One vector is turned by the same rotation once a tick. Each row is the vector after some number of ticks, and that number follows the row.
The counts run from 0 to 312.
[-12 -13  -9  29  -5   9   5 -18   8 -10  -8  24   2 -21  19 -37  26 -14
  27 -11   4  -9  11  18  29  43   7 -11  10 -13  14  37  17 -28 -10  18
  19 -37 -39   4   9   5  25  -6  -2  -4   6   0 -13   4   6 -21  10   9
   8   5  -3  46   6  12   6  -1  18  31  11 -22  -7 -17  20  -3 -14 -21
 -28  20  -1 -10 -21   7  19  -1  -6 -16  20   9  29 -21  12  17   2  26]	129
[-23   8   1  35  -8  -4  12  -4  -3  -8  -7  17 -12 -47  28 -41  10 -21
  29   6   1 -19  -5  15  21  15  -8   4   9  -2  -3  24  27   4 -13  12
  31 -31 -21  -2  23 -13  16   3 -14  -4  -3  -3 -16  -1  19 -12  13   7
   4  -1  10  36   7   6  25  -7  13  20  18 -13  -9  -1   5  26 -19 -31
 -11  -2 -13 -19 -27  16  25 -11  12 -17  19  13  32  -9   4   9  -8  41]	280
[-16  -6  -8  35 -29  21   9   2   2  16  -4  11  -2 -40  29 -34  30 -15
  27  -5 -19   5  -3   2  43  20 -21  -8  -2  -5  10  28  24  -7 -25  18
  18 -16 -30 -13   9  11  32  -9   0  -1   4   0 -12 -26   4 -18   5  16
   0  21 -19  36   4  -8  -1  -3   2  37  11 -16   6   6  23  -1   0 -20
   1 -10 -28  -5 -18   0  19 -16   2  -5   9   9  19   1  -1  -4 -22  39]	39
[-14   3   8  34 -11   9  13  -7   0   1  -3   9   8 -45  10 -50   5 -26
  20   2 -15 -27  -2  11  34  12 -28  -7  12   0   6  27  15   3 -10  -5
  12 -32 -28 -14  10   6  26   5 -11   1  17 -17 -12  -2   7 -39   9  16
   3  -3   4  37  20  -3  15   0  10  25  19 -29  -4  11  27   6 -15 -12
 -23 -10  -5 -15 -19  30  25  -6  -6  10  16   9  19   1  24   0  -6  31]	52
[-24 -20 -21  33  -3  12   4   0   0  11 -20   7   1 -41  38 -40  21 -15
  43   7  -4 -15 -12   4  15   9  -4   9  11  -5 -11  23  26  -8 -10  11
  18 -28 -35  -6  31 -17  13 -15   0  -3   8   1 -19 -12   4 -12   5  14
   2   1 -21  30  -4   6   7   0   9  16  25 -17  -4   6  23  14  -4 -28
  11 -17 -17 -14 -27  -6  13 -13   2 -14  13  14  26 -10  -3   1 -10  39]	278
[-10  -3  -5  31 -17  17  -4  -6   3   7  13  17   7 -45  19 -43   9   4
  30   4  -7 -33  -7   6  30  14 -27 -10  13  -6  11  18  19   6 -19   1
   3 -25 -28 -13  20  -2   8  -5  -7   3  12  -1  -5  -9   0 -22  19  22
  -1   0  -7  42  -8  -5  20  14   7   6  26 -44  -2   3  21  17 -16 -17
  -6 -22  -8 -13 -27   4  31 -18   9 -21   5  28  29  -3   4   5 -12  35]	50
[-14  -3  -6  41 -29  19  -1   0   0  15  12  12  -2 -43  25 -33  24   4
  18  -6  -9  -5   4  -3  51  24 -21 -12  -4 -10  24  28   5   2 -33  12
  17  -9 -19 -10  -6   5  36  -7  -1   1  -2   1  -2 -31  12 -25   0  18
   2  17   0  36   2  -8   8  10  10  20  15 -21   7  -4  21   3  -4 -18
  -1   2 -16  -5 -24   3  29 -18  11 -10   4  14  16  -7   9   9 -20  32]	18
[-18   9  -3  55 -12  -2  -1   0 -20  17 -17   4  -5 -54  34 -39  16 -21
  26   2  -7  -4  -5  -6  47  13 -16  -9  14   1   6  28  25  -7 -10  11
  20  -7 -10  -5  -1  -2  29  -1  -1  10  12   4   0 -29  17 -21 -18  12
   3  11  -7  22  13  -3  14  -3  17   8  23 -19  20  15  21   7  -4 -25
  -2 -23 -22 -28 -30  14  16 -17  -2   7  14  22   8 -12  -6   0   3  24]	266
[-32  16  -5  39  -4   5   2   6   5  -3  -3  -2 -13 -61  32 -41  12 -33
  28  -2  -6 -10  -8  19  17  25  10   5   7  14  -9  14  13  -6  -5  12
  29 -10 -14  -3  17 -17  27 -31 -12  -2  20   5 -10 -15  13  -9   5  19
  15   3  -9  19   0  10   8   0  15  12  36 -26  15   2  29  13  -6 -26
  -1  -1  -7 -11 -26  14  17 -12   0   5  18   5  15 -12  -1   6  10  34]	136
[-20  -2   6  37 -12  12  24  12  17   1 -12  11  -7 -40  12 -53   8 -18
  24  -2 -15 -25  -3   4  31  18 -17  -5  16  -5  11  24  13   1 -12   4
  16 -37 -28 -13  22   6  16 -13   0   2  25 -15 -14  13   6 -24  15  23
  12   6  15  31   9   0   0   5  16  26   6 -26 -13  14  24   4 -20 -14
 -17   4  -3 -15 -23  20  17 -12   1   5  21   6  26   5  26   4 -10  34]	73
[-26   1 -15  20 -16  -1  -6 -17  -3  11 -10  11   0 -47  33 -33  37  -7
  30   4 -15   0   0   7  42  29 -15   0  22  -3  -2  25  16  -4 -11   8
  22  -7 -17 -12 -11   6  35   2 -12  -5  -5   2  -6 -18   5 -17   7  11
  -3  24  -2  49   0   2  17   0  -1  16  30 -13   8   3   7 -10   0 -15
   0 -11 -20 -12 -16 -11  28 -30   7 -14  13  21  20  -6   5  -5 -12  42]	226
[-19  -7  -8  34  -3  11   0  -8   8   2 -15  11  -6 -50  20 -43  19 -23
  13  -4  -2  -2   9   6  31  36 -13 -31   8  -8   1  32  13 -29   4  20
   8 -23 -24   7   6   0  30 -11  -5   3  21   2  -6 -15   9 -25  -7  23
   0   5 -26  13   5  10   4   9   9  37  22 -23  10 -10  25  -4 -23 -16
 -23  10  -3 -27 -20  20  14 -11   0  12  27   7  14 -18  -4  -3   6   3]	145
[ -8   3 -27  21 -17  14 -10  -1  22  -6   1   9   8 -48  35 -31  41  -1
  25   8 -16  -1   2   9  27  26 -13  -3  13 -14   9  27  10 -11 -18   6
  23  -5 -15  -5  -8   9  36  -6   0  -8   3  -4   1 -23  14 -19  10  11
   1  17  -6  50   1  -9   4   1   4  12  24 -10   6 -13  21  -4   2 -18
   9   3 -15 -24 -18 -12  32 -33  12 -12  10  15  12 -10   6   6 -14  36]	205
[-22 -18 -23  43  -8  14   9  11   5   8 -15   0  -2 -50  34 -47   8  -4
  38   4  -7 -10 -14   0  21   5   2   6   6 -13   9  18  24  -3  -4  14
  18 -29 -27  -4  27 -14  17 -23   6   1  15   2 -18 -17   8 -10   3  25
  12   2 -11  27   5  -3   0  -2  15   7  29 -16  -4   3  17  14  -7 -31
  13  -8  -9 -16 -39  -8  10 -16   6 -21  18  15  27 -13  -8   9  -7  32]	277
[-14  16  -1  40   2  -5  -8 -10   3 -15 -14  17  -1 -48  27 -35  18 -34
  21  -4  -1 -10   7   8  46  29   3  -7  19  -4  10  20  23  -5  -3   9
  29 -21  -1   3  -9   1  35  -8  -4   5  17  -2  11 -17  20 -17 -14  10
   1   4   2  32  13  -2  20 -14  17  16  27 -21   5  -4  27   1   3 -22
 -21  -2  -8 -23 -25  19  15 -20  -7   0   9  13   6 -20   5  23  23  21]	120
[ -3 -12  -9  55  -6  19   3  13   1  15  -9   4  -2 -41  21 -43  16  -1
  14  -6  -2  -5   6   1  41  18 -17 -26   4 -30  28  27  10 -15  -5   9
  23 -14 -10   0  -8   3  30  -9   6   1  15  -9   2 -21  17 -34  -8  27
   3  15   0  18   4  -4   1  -3   9  17  27  -2   9 -11  17   0  -8 -28
 -10  13  -3 -26 -34  17  14 -27   1 -11  28   6  15 -22   5  20  -9   3]	1
[-11  -1 -10  56 -17  24  23  -2 -15  11 -13   8   5 -33  17 -38  22  -8
  26 -11 -10  -4   3   2  44  15 -14  -4   9 -11  32  37  25 -11 -14  10
  21 -34 -23  -8   5   2  34  -2   3   0  -1  -8 -11  -9   8 -27  -4   8
   5   9   2  41  17  -3  10  -7  22  19  14 -13   7   9   8  -9  -8 -21
 -12   4 -11 -26 -30   9  18  -8 -10  -2  24  16  21 -12  10  26  -3  23]	271
[-12 -12 -19  25 -27  25   0 -10  13  14   1   8   4 -26  26 -37  29   1
  20   5  -8 -15   6  -8  41  26 -37 -15   2 -12  16  36   1  -4 -27  14
  22 -22 -24  -7  -9  10  23  -3  -4   3   7  -2  -4 -22  11 -34   5  18
  -1  18 -14  39  -3   4   8   2  -3  35  18 -21  -8 -11  22  -6  -8 -13
  -6  -2 -12 -13 -17   1  28 -16  13  -9   4  28  21  -6  17   6 -14  21]	19
[-13 -16 -12  30 -10  29   3 -23   2   0  -3  21   6 -23  25 -26  36 -11
  29 -14   0  -5   9  18  36  35   3 -13   3 -15   8  28  17 -27 -20  15
  12 -20 -39  -6  12  -4  30 -15  -4  -4   9   6  -7   1 -10 -18   7  16
   7   1 -19  48  -1  10   0   6  13  31  16 -33  -1  -4  33  -8 -16 -12
 -10   6 -11  -2 -16  -2  19   1 -15 -10  17  12  15 -11  -1  15   2  35]	128
[-31  10 -12  26 -20   6   8  16  18  14  -8  -2 -18 -64  36 -48  20 -14
  23   9 -16  -6  -6   4  24  22 -12   6   9  -6   2  15  10   1  -4  10
  29  -9  -8 -11  -6   5  24 -16 -14   5  25  -1   2 -19  29 -15  12  26
   6  20   4  21   4  -2   6  -8   6   8  25   3  19   0   8   7 -18 -19
  -2  11 -11 -21 -25   4  17 -31  18  -7  27  12  21  -7   2  -4 -11  31]	224
[-20  -4  -7  39  10   4   6   3  16  14  -9  -1   4 -56  15 -55   8 -21
  14  -2  -8  -9  -5  15  35  22 -20 -13  17  -8   0  17  -4 -19   7  -8
  13 -20 -23  -4  -8  -2  27 -10   2   5  24 -17  -2 -16  12 -28   5  26
  20  10   6  15  15 -10  -9   6   5  24  22 -21   7  -5  30   3  -3 -20
  -7  -5  10 -23 -25  20  28 -22   9  13  23  -3  13 -11  27   0  -9  22]	198
[-26  11   1  41 -13   5  -2   9   4 -18  -3   6  -2 -55  32 -41  24 -22
  28  -2  -3 -11   7   9  24  29  12   9   9   2  -2  22  34  -6 -10  18
  27 -12 -20  -3  28  -7  36 -22 -14 -11  14   8  -3  -8  20 -12  16   8
   9  -5   5  30   6   0   1   1  23   7  18 -22   6  -6  30  16 -12 -18
  -5  10 -15  -6 -27  20  17 -20  -5   5  28   0   7 -16   4   5   5  35]	115
[ -8   0  -5  47 -16  19  15 -12 -16  10 -12  14   0 -38  15 -40  23 -18
  23  -3  -9  -6   4  -2  41  16 -16 -15   7 -12  15  41  18 -10 -14  13
  18 -26 -22 -18   2   3  30  -2  -8   5  10 -10  -5   5   8 -35  -2  15
  -2   4  -5  28  17   3  16 -12  18  24  13 -14   7  13  20   2 -16 -20
 -21   8 -20 -23 -22  26  15  -3 -11   0  20  11  19   2   0   7  -3  20]	270
[-17   9 -20  35 -10  18  11  -3  14   9   1  -2  -7 -54  11 -42  10 -14
  22  -4 -23  -2  -4  31  16  27  -8 -13  18   0   4  11   1   1  -9  -9
  22 -12 -20 -19  -5  -8  21 -18  -8  -9  23 -22  -8  -8   1 -33  20  24
  16   9   2  30  -1   2  22   2  14   5  38 -19  17   8  12   5  -7 -31
 -12  -2   5 -19 -18   5  37 -16   4 -10  22   7  18  -6  15  12  -1  36]	193
[-19  -5  -2  22  -8  -7   1  -9   2   0 -21   8  -2 -45  37 -51   6 -15
  24  21   4 -32  -3   0  34  14 -26  -6  24 -16  -2  22  25  -5  10   8
  20 -25  -6   7  -1  -6  12  -4  -6  13  17   0  -3 -10  27 -21  -8  17
  -4  -1  -5  21   4   6  18  -3  -6  23  35 -11  -5   2  19  15 -23 -19
  -8 -10  -7 -30 -34  26  16 -24   9  -9   9  21  22 -12   7   4  -1  11]	264
[-21  16  -2  21 -15   6   8 -10  -7  -5  -8   8   0 -59  22 -45  26 -24
  27   9 -14  -7   4   2  22  23 -11  -3  26 -11   3  29  30   0 -16   6
  18 -15 -15 -18  17   5  24 -14 -17   0  22 -12  -2   8   8 -21   4  18
 -16  14  -5  36   6   8  28  -6  13  10  29 -24   7   6  23  -2 -23  -5
 -25   8 -17 -19 -19  22   7 -21 -13   2  23  20  14   1  -2   0  11  35]	83
[-13 -15   0  57 -18  12  12   8  -9  21  -1   3   6 -49  16 -47  20   4
  25  -7  -8  -7   1   8  42  23 -16  -4   7  -7  16  27  16 -12  -2   6
  -1 -14 -29 -17  11   1  30   0  -4  -2   9   1 -16 -18  15 -22  25  14
  15   7  14  29  11 -14 -12  10  12   3  15 -22  17  13   8  -3 -16 -17
   2  -7 -10 -19 -29  13  23 -18  -5   3  33   4  16 -11   6   1 -16  32]	235
[-21  -4  -6  50 -10   0  14   0  -5  23 -22  -4  -8 -52  23 -46   8 -14
  24  -8  -8  -9  -2 -17  45  12 -26 -16  11   2   3  28  12 -10  -8  15
  15 -16 -17  -8   9  -6  22 -15   6  14  10   0  -4 -23   5 -19 -26  27
   4  16  -7  22  13   3   8  12  12  28  18 -32   8  13  26  -3  -4 -11
  -1 -16  -1 -21 -32  13   7 -20   5  11  15  22  13 -15   1   1   1  12]	287
[-10  -8  -8  37 -24  26   5 -15 -10  14  -4  22   0 -31  33 -43  25 -10
  26   8 -11 -16   9  -7  35  18 -29 -12   9 -17   8  36  22  -4 -11  18
  15 -19 -20 -15  10  -5  14   2 -16   8  23  -1  -3   3  15 -27   8  26
 -11   3 -12  23  -1  11  18  -2  12  27  18 -15   8  13  27   4 -27 -18
 -15   6 -21 -20 -23  22  18  -1  -7  -8  15  29  27   4  -4  13  -6  16]	269
[-12  -6 -10  47 -12  16  -8  14  27  13   6  16  -3 -52  33 -36  17  -3
   7  -4 -12 -14   7  14  32  24 -13 -22   9 -11  -4  16   4 -15  -3  13
  -2 -16 -13   6  14  -8  19 -10   4   3  14   9   0 -26   8  -6   7  35
  12   6   3  20 -11 -12  -7  17  20  26  15 -29  12  -2  40   4  -8 -26
  12 -17 -12 -31 -17   7  42 -19  15  -3   8  11  13 -12   3  13 -12  25]	179
[-23  17   0  24 -12  12  -6 -15  10 -12  -8   9  -7 -36  28 -41  14 -31
  12   7  -5 -24  11  17  29  27 -10 -12  20   2  -3  25   6  -8 -10  12
  30 -20 -13   0 -10  -7  28 -17 -14   1  16  -4   9  -2  16 -29  -6  23
   2  -5  -6  30   3  13  24   4  14  29  32 -32   7  -6  40  10 -10 -17
 -21  13   0 -19 -18  26  29  -2   1   9   0  21   8  -8  20  17  10  19]	140
[-18   2  -9  45   2  -2  -3   1   9  -3 -18   9  -5 -41  31 -32  20 -24
  18  -1  -6 -10   8   9  46  23   1 -15  26  -1  19  17  19  -7   3  15
  23 -21  -1  13  -1  -3  29 -21   8   5  14   8   8 -28   5 -10 -22  20
  10  15   0  32  -3  -2  11  -9  21  14  29 -30  11   3  30  -9  11 -26
  -8  -7  -1 -27 -32   6  14 -25  -1   1   9  28   7 -21   8  31  21  19]	121
[-20 -15 -15  30  -4   8  -7   9  11   4 -14   4   7 -36  47 -37  20  -6
  32  12  -8 -22  -7   5  38  12  -4  14  10 -19  14  19  19  -9   3   1
  27 -15 -18   0  -8   0  27 -13  12   7  20  -5  -1 -27  22 -11  -3  11
  12  11   1  38   7 -13  -5  -7   4  11  28  -9  -8  -8  27   9   4 -26
  13  -2 -15 -21 -35  -8  18 -31  10 -14   9  12  19 -15   8   8 -11  27]	241
[-17   4  -1  39 -15  19  27   7  19  -4  -4   0   1 -46  22 -50  10 -23
  25  -9 -11 -27   0   2  37   7  -9  10  11 -13  17  15  20   1 -14   7
  17 -19 -31 -15  14   2  34 -15  -3   3  15 -12  -8   4   1 -19   1  20
   4  14  15  38  17   0  -8  10  14  25  14 -28  -7  15  36   0  -9 -10
  -6   6  -7  -6 -29  11  15 -14  -3  10  13   1  16   5  30   3 -10  45]	74
[ -8 -11   7  47  -3  16  15  -4  -6  16  -3  13   5 -51  21 -42   4  -9
  31  -9 -11 -16  -7   8  34   7 -13  -9  11  -8   3  12  29  -7 -11   2
  -7 -16 -29 -14  29  -8  21 -14  -2   5  17  -2 -12  -5 -13  -8  12  27
   7   8   0  32  -3  -6   4  13  15  15  19 -39   9  14  33   5 -10 -20
  -2 -20 -11 -10 -32  -1  11 -19  -4 -12  20  12  22  -1  -1   6  -7  46]	70
[-14   0 -11  34 -11  12   1  -2 -12  -3   5  13   0 -64  15 -47  17 -11
  30   2   2  -2  -7  12  24  14 -12 -10   8 -11   3  21  23  -2 -10   9
  14 -18 -25  -6  13  -1  25  -5 -13  -2  13 -12 -17 -18  22 -31  10  11
   0  -2 -18  21  10  -3  12 -13  -1  13  39  -6   9  -8   0  17 -26 -26
 -13   5 -12 -15 -25  25  13 -27  -2 -19  36   3  25 -25 -11  -7 -14  29]	26
[-10  -1 -11  49   9  14   9   0  -8 -10 -12   5   8 -63  26 -42   9 -18
  34  -7   1  -5  -8   6  21  -6   1   0  19 -15   1  14  32 -11  -1  10
  11 -20 -18   3  21  -9  32 -10   1   1   3 -16 -17 -14  12 -19 -10  11
   6   0  -8  26  16  -7   6  -5  16   9  33 -13   1  -2  20  11  -5 -26
   2  -2  -4 -21 -39  14   2 -24  -6 -13  28  -2  13 -26  -1  10  -5  30]	297
[-21  -3  -7  17 -23  12  11  -7   7  -6 -15  18   4 -45  26 -38  29 -16
  31  12 -20  -7   4  -4  22  11 -21  -6  22 -12  -1  28  44 -12  -8  24
   3 -26 -24  -2  20   9  27  -1  -9  -6   6  -7  -8  -2   3 -13   8   9
 -16  10 -17  44   0  -1  14 -14  -8  31  15  -6  -2   6  13   1 -21  -8
 -11   0 -27 -21 -19   5  23 -23  -3 -13  16  15  20   0  -2  -1  -7  35]	61
[-23  -9 -14  35   5  13   3 -14   7  -3 -14  -3   7 -43  34 -34  17 -16
  31 -12   3 -10  -7  11  22  18  17   3   6  -8   4  15  13 -25   4  18
  19 -21 -35   0  10 -19  36 -28   2  -1  13   3 -14 -19  -3 -10  -7  16
  16   6 -19  32   4   3 -11   7  10  24  32 -27   2 -11  35   1  -2 -21
   6   4   3  -3 -28  -8  12 -12 -10 -10  15   4  12 -25  10  12   3  32]	132
[-15 -12   0  40 -14  10  -1  -8  -5   8  -4  23   9 -45  33 -36  24   4
  27  -7   7  -9   4 -11  41  20 -24 -22   4 -12   1  44  25 -17 -29  21
   8 -13 -18  -3  23  -1  17   0   5   3   5  17  -5 -11   7 -15  -3  25
  -9  13 -10  30  -4   6  21  14  13  29  12 -24  -3 -13  16   8 -20 -16
  -8  -3 -18 -18 -30  15  11 -13  12 -13  13  18  24 -14 -12  -3  -6  21]	289
[-24  12  -3  27  -1  -4   9   6  12  -5 -18  -2  -5 -70  32 -37  17 -26
  31   1  -6   1 -11  -9  32   9  -9   7  13  -9   2  27  30  -9 -11  13
  22  -9 -10 -15  13   7  30 -27   2   5  19  -1  -1 -14  15 -12 -15  15
  -7  22  -9  26  17  -5   5  -2  12  19  23 -17   0  -2  21   6  -4 -16
  -8   0  -5 -16 -31  12  -4 -36  -2   6  16   1  10 -12  -6 -13   2  36]	79
[-12  -3  -5  40   0   4   8 -17 -14  17 -17  -3   5 -52  12 -44  20  -2
  23  -3 -12   0  -1   9  44  17 -13  -7  20 -12  13  17   9 -15   5  -2
  14  -8 -12 -11 -21   2  40  -3  -3   4  13 -11  -7 -23   4 -27  -6  20
   7  18  -2  44  17  -4  10   1   4   5  39 -21  19   9  10 -12   0 -10
  -9  -9  -3 -19 -33  -4  18 -28  -7  -6  22  16  10 -17  12   2   1  23]	230
[-15   2 -12  13  -7   4   2 -15   3  -3  -8   8  -4 -45  26 -44  20  -4
  17  16  -6 -15   2  13  29  27 -21  -9  25 -23  16  22  16   0   0  -2
  27 -14  -6 -14 -20   8  17   0 -16   2  15 -13   2  -3  19 -27   7  26
  -6  10   4  40   5   5  28  -1   2  14  33  -8   3  -9   7   2 -21 -20
 -21  15  -4 -29 -25  14  25 -27   8 -28  18  23  27  -5   9   5   2  28]	228
[ -6 -12  11  40  -9   8   2  11   9  14  -8  25 -12 -40  24 -46  13 -21
  22   6  -5 -15  -6   6  44  29 -33 -24   5  -6   2  31  19  -7  -8   7
  13 -34 -21   6   7  13  16   1   7  15  20  -5 -10 -21  15 -23   5  16
   7  11   2  17   6  -4   7 -12   3  32   6 -13  -4  -6  18  17 -16 -28
 -21 -12 -15 -21 -20  28  17 -19  18  -5  17   6  23 -14   1  -2 -16  23]	36
